In the data rows, 128 means zero.
Here are some points:
[ 61 152 215 168  57 133 117 115 121 154 140 167 183 152 115 137 117 126 127 116 173 114 179  54]
[115  64  96 137 176 100 141 133 173 100 175 111 121 118 122  78 120 127  73 121 108 119 104 136]
[116  87 126 115 146  99 117 123  86  99 148 108  82 130 143 161 146 125 166 129 115 146 126 137]
[158 141 140 161 109 141  53 125 120 165 111 166 171 152  81 162 130 125 151 110 151 112 167 114]
[ 99 207 117  79  96 137  91 190 124 133  96 167 204 128 125 150 117 111 120 115 128 128 137  77]
[113 126 126 132 183 121 147  95 131  99 134 124 155 130 149 126 151 158 121 156  99 167  83 129]
[145  99 122 154 202 113 169 109 129  48 163  95  91 130 108  42 147  90 127 160 147  91 160 112]
[153 186 204 143 110 121  84 124  71 155 146 186 106 115 156 159  68 136 160 165 140 146 168 113]
[161 163 146 216  86 153 113 161 133 165 136 144 139  76 103 160  75 137 134  77 122 112 169 121]
[142 113  58 127 101 125 146 129 140  90 114  82 118 145 182  62 156 137 131  89 105 129  92 168]
[137 182 158 129  90 175 114 146  82 166 116 154 249 173 126 145 127 150 131  84 110 125 108  75]
[180 118 140 120 137 145 122 146 122 154 138 149 107  99 123 184 117 136 105  89 146 163  90 126]
[ 67 160 151 137 113  59 136  90 133 159 106 131 111  99  55 113 130 114 152 139 157  81 128 203]
[ 84 121 116 151 134 120 164  88 171 125 147 157 116 149 160 107 183 153 148  99  71 109 117 173]
16 more points follow, each with its number after it:
[110 150  99 181 102 150 102  88 193 153 144 168 184 127 113 171 192 128 153 101  60 183 135 136] 0
[181 112  41 121 171 114 173 131 130 118 130 104  94 155 114  67 175 136 112 166  95  62  54 143] 1
[117  85 143 129 147 140 118  95 109 102 119  81  41 131 129  74  98 106 144 189 134  88  97 143] 2
[102 178 145 125 127 174 138 122  96 150 105 120 118  95 144 160 141 170 142  98  96 143 102 112] 3
[125 138 122  98  92  65  98 195 102 108  99 147 204 121 166 106 107  54  68  85 186 195 147  69] 4
[142 149  89 118 191 143 137 148 177 107 133 118  65  75 121 147 178 139 109 116 105 147  75 151] 5
[ 90  97 108 123 142 117 173 117 170 113 179  89 123 119 132  90 128 147  51 197  71  97 105 182] 6
[159 104  89  88 155 128 137 150 111 124 108 115 106 155 161 166 123  88 110 124 117 119  75 141] 7
[ 65  73 128 101 122 154 133 124 130 105 159 149 163 142 176 107 106 128 124 125 127 109 130 151] 8
[158  88 113 127 156 136 147 154 108 100 133  62  79  99 169  75 143 124 134 178 115 146 144 126] 9
[139  97  94 144 162 172 123 100  84 114 137 174 139 117 155 153 162 128 105  89 104 127 130 149] 10
[118  70  87 121 188 124 151  95 141  52 155 102  81 131 129  92 127 168 115 140 132 126  93 161] 11
[138 158 142 140 170 112 110 132 133 123 152 126  84  84 113 128 103  88 173 140  76 109 123 144] 12
[189  74 151 106 126 108 125 127 124 121 109 100 109 148 173 122  99 137 100 148 125 100 132 137] 13
[ 90 182 182 165 157 102 121 116  84 163 112 127 128 113 137 186 108 109 137  75 164 189 157 123] 14
[119 130 118 109  81 154  93 130 193 116 133 137 194 143 152 113 124 119  88  91  95 190 106 102] 15
Which of these numbered points is nearest to each point below, looking only along the 5 directions in which the first points spread most? Its number follows each.
[ 94 115  51 103 180  96 129  99 198 133 160  85 131 152  89  91 146 188 147 159  77  85 160 131] > 6
[110 155 220 186 124 171  93 138  76 154  76 139 113 120 164 177  82 130 152 150 196  98 164 128] > 14
[140 190 175 164  92 149 103 124  29 194  84 183 133 123 124 195  85 117 170 136 173 160 187 148] > 14
[159 154 120 125 145 163  87 175 123 190 168 109 134 141 188 137 184 127  78  86  91 163  84 106] > 10
[157  81  99 135 124 107 121 107 163  93 130 120  85 130 167 106 162  96  79 111 120 194 101 144] > 5
[165 132 230 136  21 167 101 112  51 164 103 181 129 112 153 193  81 145 179 126 176 114 170  77] > 14
[152  45  98  91 141 150 141 120 188  35 132  83  66 149  99  43 141  99 176 153 124 129 105  73] > 11
[101 184 199 164  88 137 129  93  89 169  99 166 152 148  49 114  97 106 177 159 123  86 149 108] > 14
[129 163 195 147  63  99 116 125 104 182 102 133 165 164 105 172  93  93 172 120 188 121 173  81] > 14
